Q:
[[147, 114, 144, 109, 106, 139, 130, 119, 108, 107, 123, 133, 122, 113, 141, 137],
 [127, 116, 128, 122, 132, 136, 104, 136, 142, 140, 105, 106, 145, 127, 129, 135],
 [119, 130, 125, 113, 121, 124, 137, 123, 150, 127, 136, 124, 117, 122, 118, 110],
 [127, 117, 139, 119, 123, 121, 141, 131, 134, 115, 131, 137, 136, 124, 150, 136],
 [113, 103, 129, 132, 126, 105, 120, 136, 127, 134, 129, 130, 142, 125, 124, 124],
 [114, 118, 148, 103, 137, 143, 134, 142, 122, 104, 142, 150, 151, 116, 143, 142],
 [121, 115, 136, 122, 132, 128, 114, 130, 132, 125, 132, 129, 138, 131, 131, 130],
 [115, 128, 127, 136, 119, 121, 114, 135, 141, 120, 141, 139, 126, 142, 117, 120]]
A: 121

Q:
[[133, 124, 124, 127, 132, 126, 116, 132, 120, 128, 123, 133],
 [117, 148, 124, 125, 133, 126, 119, 123, 143, 116, 120, 127],
 [126, 128, 131, 126, 127, 132, 122, 129, 124, 126, 132, 136],
 [126, 130, 127, 131, 126, 127, 130, 121, 129, 129, 121, 125],
 [126, 144, 121, 127, 139, 123, 109, 121, 139, 117, 106, 127]]
A: 126

Q:
[[133, 129, 126, 122, 133, 129, 119, 128, 147],
 [137, 127, 128, 124, 131, 128, 125, 131, 126],
 [129, 124, 133, 121, 126, 130, 128, 122, 114],
 [133, 132, 125, 119, 123, 126, 123, 128, 141],
 [133, 121, 129, 127, 151, 129, 134, 126, 109],
 [127, 128, 128, 127, 121, 135, 128, 130, 114]]
A: 133

Q:
[[132, 124, 121, 122, 135, 131, 109],
 [133, 119, 127, 136, 118, 144, 112],
 [123, 121, 112, 127, 109, 133, 111],
 [135, 121, 120, 125, 111, 143, 118],
 [135, 121, 113, 122, 101, 136, 115],
 [134, 128, 116, 133, 117, 128, 116],
 [130, 119, 125, 129, 127, 119, 116],
 [122, 130, 109, 133, 111, 128, 124],
 [132, 141, 118, 144, 114, 123, 122]]
A: 122

Q:
[[115, 117, 119, 111, 118, 113, 113, 134, 145, 140],
 [107, 131, 112, 123, 130, 127, 120, 112, 133, 136],
 [141, 131, 143, 134, 126, 138, 121, 127, 120, 115],
 [126, 124, 146, 109, 103, 108, 116, 139, 126, 132],
 [135, 102, 117, 125, 124, 127, 120, 124, 134, 141],
 [112, 116, 141, 116, 116, 127, 111, 139, 129, 138],
 [134, 117, 125, 131, 132, 141, 125, 141, 128, 122],
 [140, 141, 121, 131, 145, 144, 133, 128, 114, 123]]
A: 134

Q:
[[128, 136, 128, 132, 120, 130, 135, 123, 119, 116, 125, 143, 132, 131, 149],
 [140, 132, 116, 130, 121, 146, 132, 121, 123, 135, 148, 131, 122, 116, 135],
 [132, 137, 135, 137, 129, 127, 116, 140, 121, 130, 126, 136, 141, 136, 133],
 [126, 129, 131, 142, 128, 125, 129, 128, 127, 114, 123, 125, 118, 120, 123],
 [129, 139, 139, 140, 134, 128, 128, 118, 139, 131, 128, 124, 125, 127, 115],
 [107, 128, 119, 113, 128, 127, 131, 122, 121, 118, 118, 130, 134, 128, 135]]
A: 129

Q:
[[126, 135, 133, 127, 122, 115, 120],
 [132, 145, 142, 114, 120, 126, 114],
 [115, 137, 119, 146, 116, 100, 114],
 [118, 139, 131, 129, 115, 103, 102],
 [126, 109, 135, 104, 137, 128, 150]]
A: 118

Q:
[[137, 136, 124, 129, 136, 117, 115, 111, 139, 140, 145],
 [144, 139, 119, 119, 120, 109, 109, 102, 129, 124, 145],
 [126, 131, 129, 128, 131, 127, 123, 127, 141, 132, 128],
 [122, 132, 125, 126, 126, 131, 127, 130, 123, 133, 127],
 [121, 126, 115, 121, 120, 142, 129, 131, 114, 127, 116],
 [135, 126, 126, 128, 127, 132, 136, 134, 127, 118, 126]]
A: 121

Q:
[[126, 132, 135, 110, 117, 123, 126],
 [130, 130, 129, 115, 115, 127, 133],
 [133, 135, 132, 114, 120, 114, 116],
 [127, 125, 125, 132, 133, 130, 131],
 [149, 127, 120, 125, 129, 106, 109]]
A: 127
---
[[134 129 136 126]
 [150 121 111 139]]
136

[106 151 115 123 115]
115

[[113 146 149 140 125 158]
 [138 146 149 140 125 143]]
149

[[133 127 131 118 103 123 128]
 [125 111 123 124 114 118 111]]
131

[[153 101 130 107  99 151]
 [112 138 106 121 145 144]]
130

[146 120 156 124]
156

[134 146 100 141]
100

[[126 113 153 114 119 120]
 [139 125 147 124 122 122]]
153
---
126  104  115  142  121  118  137 -> 121
110  150  153  145  151 -> 153
111  109  119  157  115  152 -> 157
120  107  154  130  144  137  156 -> 144
134  104  132  127  123 -> 132
131  153  128  132 -> 153
120  151  113  103 -> 151
125  153  138  135 -> 153
---
[101 117 112 122 147 139] gives 147, 139

[[130 104 125 127]
 [136 121 111 126]
 [134 135 119 122]] gives 136, 135

[104 112 111 130] gives 130, 112

[[137 117 119 128 115 119]
 [126 121 153 118 134 102]] gives 153, 137

[147 146 134 119 157 137] gives 157, 147

[109 107 126 156 149] gives 156, 149

[130 136 138 156 137] gives 156, 138

[[152 154 147 106 146]
 [111 136  98 110 131]
 [125 108 124 123 140]] gives 154, 152

[[108 131 123 107]
 [124 118 129 136]
 [115 105 149 131]] gives 149, 136
---
[130 120 154 111] ⇒ 130
[115 131 150 145] ⇒ 115
[118 131  99 131] ⇒ 118
[125 101 137 129] ⇒ 125
[125 105 123 147] ⇒ 125
[107 151 112 134] ⇒ 107
[115 141 102 132] ⇒ 115
[156 116 117 118] ⇒ 156
[136 115 107 140] ⇒ 136
